128 stands for zero in the data rows.
Here is a table of points, one per row:
[166 118 143 122 86 206 116 119 105 161 77 150 161 106 87 119]
[129 112 123 118 120 151 162 121 140 142 120 121 141 115 106 98]
[168 108 157 159 91 191 111 102 150 143 93 180 142 134 67 136]
[116 120 117 109 142 130 95 108 153 109 139 73 129 153 116 122]
[92 120 103 91 156 135 128 153 96 99 119 128 85 127 127 142]
[159 176 173 165 90 112 143 101 155 154 144 154 166 99 129 117]
[153 145 159 139 96 135 136 125 125 146 103 163 151 94 113 152]
[95 133 100 93 154 104 149 157 82 86 146 147 80 106 142 153]
[158 118 122 161 123 115 144 124 117 110 138 134 140 120 142 100]
[95 129 99 93 149 122 142 173 88 106 126 96 99 107 158 137]
[113 148 122 114 138 106 142 142 131 128 156 106 120 119 155 119]
[87 88 117 110 153 150 137 133 126 114 121 126 106 131 119 137]
[163 146 150 187 125 117 121 115 166 142 123 115 164 137 123 124]
[102 127 116 106 142 123 155 140 130 120 146 116 117 111 157 117]
[172 108 122 162 122 128 138 126 89 126 147 162 157 104 133 116]
[147 143 131 127 125 98 116 114 138 109 132 147 122 127 111 175]
[161 177 172 177 89 145 149 74 172 171 125 151 172 114 107 87]
[149 156 149 137 98 127 137 121 132 149 101 153 134 105 113 137]
[183 126 121 123 126 95 0 97 105 121 123 151 117 235 161 140]
[157 164 168 154 89 118 146 107 144 157 131 167 152 94 122 128]
[97 114 107 95 155 149 115 148 111 110 106 112 93 137 117 132]
[159 175 173 173 88 146 147 78 164 171 118 150 181 108 97 89]
[119 140 118 118 143 90 141 149 123 120 162 104 116 113 164 125]
[120 159 134 118 126 115 143 127 130 134 148 122 117 112 152 112]
[97 121 113 106 144 119 166 148 115 117 141 124 111 102 161 128]
[107 79 117 109 133 132 91 113 121 139 139 91 156 185 134 114]
[155 100 133 107 91 183 118 117 119 151 85 165 137 126 86 141]
[105 69 116 130 145 199 133 137 177 133 67 109 115 156 91 134]
[140 114 117 123 139 111 79 107 128 97 151 75 133 175 126 121]
[104 104 122 123 149 115 121 115 146 104 168 111 119 145 123 127]
[88 97 113 104 150 138 139 130 124 111 135 130 104 128 123 132]
[123 130 110 113 146 131 39 132 108 147 107 128 106 230 136 143]
[170 121 128 165 117 131 136 111 124 111 140 140 148 133 137 94]
[166 137 136 184 137 118 114 138 143 134 101 101 179 138 124 142]
[130 120 137 136 110 165 125 150 133 135 80 145 113 115 95 152]
[114 136 114 105 142 107 131 130 115 87 142 146 98 128 113 164]
[100 92 119 103 130 150 100 117 120 148 110 110 126 182 127 119]
[99 133 100 89 150 102 143 174 81 105 136 97 100 97 170 140]
[124 99 132 139 123 184 132 145 153 137 62 139 114 122 87 145]
[164 131 130 188 140 118 112 126 163 134 123 105 162 148 121 130]
[147 156 173 166 87 158 159 78 177 172 133 162 159 106 103 88]
[95 113 113 110 146 130 163 146 120 119 137 120 111 107 155 125]
[147 112 135 143 103 148 128 151 141 142 80 171 117 115 86 166]
[116 141 120 120 139 110 141 137 138 129 157 102 120 126 152 116]
[121 123 121 132 153 100 128 127 128 91 158 134 108 143 125 151]
[135 111 133 148 118 87 131 122 140 129 127 116 148 127 121 166]
Along one direction, these points spread out more than along any other. Where along it does each point below lie, from 0 to 99? 50 is the average, and the first point above lies past it.
[90 92 121 113 150 130 133 119 142 116 156 115 121 136 123 125] : 38
[101 104 122 111 148 159 112 117 138 129 113 112 119 145 108 118] : 44
[94 123 116 104 149 110 143 135 110 104 157 144 102 116 142 137] : 33
[116 148 118 114 137 83 143 143 112 121 159 114 113 107 171 129] : 36
[150 117 130 141 125 129 130 115 121 130 162 127 142 131 144 87] : 52
[97 114 100 98 147 154 129 172 117 117 98 96 98 126 126 144] : 32
[105 140 120 107 135 109 160 143 116 120 150 124 113 101 161 123] : 38
[92 129 100 90 146 115 142 179 88 107 130 96 97 102 166 137] : 24
[161 165 168 157 92 122 141 110 138 148 132 154 167 89 122 129] : 71
[143 171 176 159 83 126 160 92 161 164 155 167 152 95 125 103] : 74
[153 152 157 154 91 138 155 99 159 166 99 164 153 107 102 111] : 75
[137 116 126 120 121 102 82 137 111 132 113 120 133 167 129 150] : 44
[110 93 121 122 134 190 122 136 171 144 80 102 124 159 95 123] : 51
[129 95 102 122 150 105 43 122 94 148 147 105 159 252 152 130] : 36
[113 118 115 93 137 151 73 127 118 146 96 96 116 180 118 126] : 40
[98 120 104 101 147 101 168 155 109 113 157 119 110 98 176 129] : 29
[167 121 122 157 119 131 125 117 117 116 145 126 147 136 141 89] : 55
[139 114 126 157 154 102 118 128 140 98 157 122 124 156 117 142] : 44
[147 118 127 129 130 137 99 118 110 134 155 113 141 159 136 84] : 49
[114 153 126 115 132 103 145 133 127 130 155 112 116 115 162 119] : 41
[146 156 141 126 101 133 115 148 115 138 91 140 127 112 112 154] : 56
[163 160 173 159 88 165 139 90 144 175 86 143 186 96 92 90] : 83
[162 178 172 174 88 114 147 88 167 160 150 160 162 106 129 108] : 77
[95 122 105 92 156 128 132 142 102 98 136 129 92 126 124 141] : 30
[115 126 129 115 147 136 104 118 134 121 136 115 115 149 118 118] : 43
[151 121 115 160 151 105 103 157 138 124 121 93 150 144 130 147] : 46
[97 113 114 109 150 131 163 142 120 118 134 123 110 101 151 129] : 36
[151 150 159 154 88 126 152 101 154 162 118 177 149 100 108 127] : 73
[100 134 116 107 140 116 154 143 120 124 148 117 115 108 157 122] : 37
[104 140 114 109 137 92 157 153 108 118 160 117 108 97 177 128] : 33
[133 117 124 143 155 102 122 132 128 88 156 134 117 141 117 149] : 41
[104 138 120 110 133 116 158 136 116 124 150 124 109 100 158 123] : 39
[130 146 107 105 143 99 116 144 95 75 118 158 89 133 109 181] : 34
[127 146 129 118 117 133 135 145 114 132 98 128 119 112 128 140] : 48
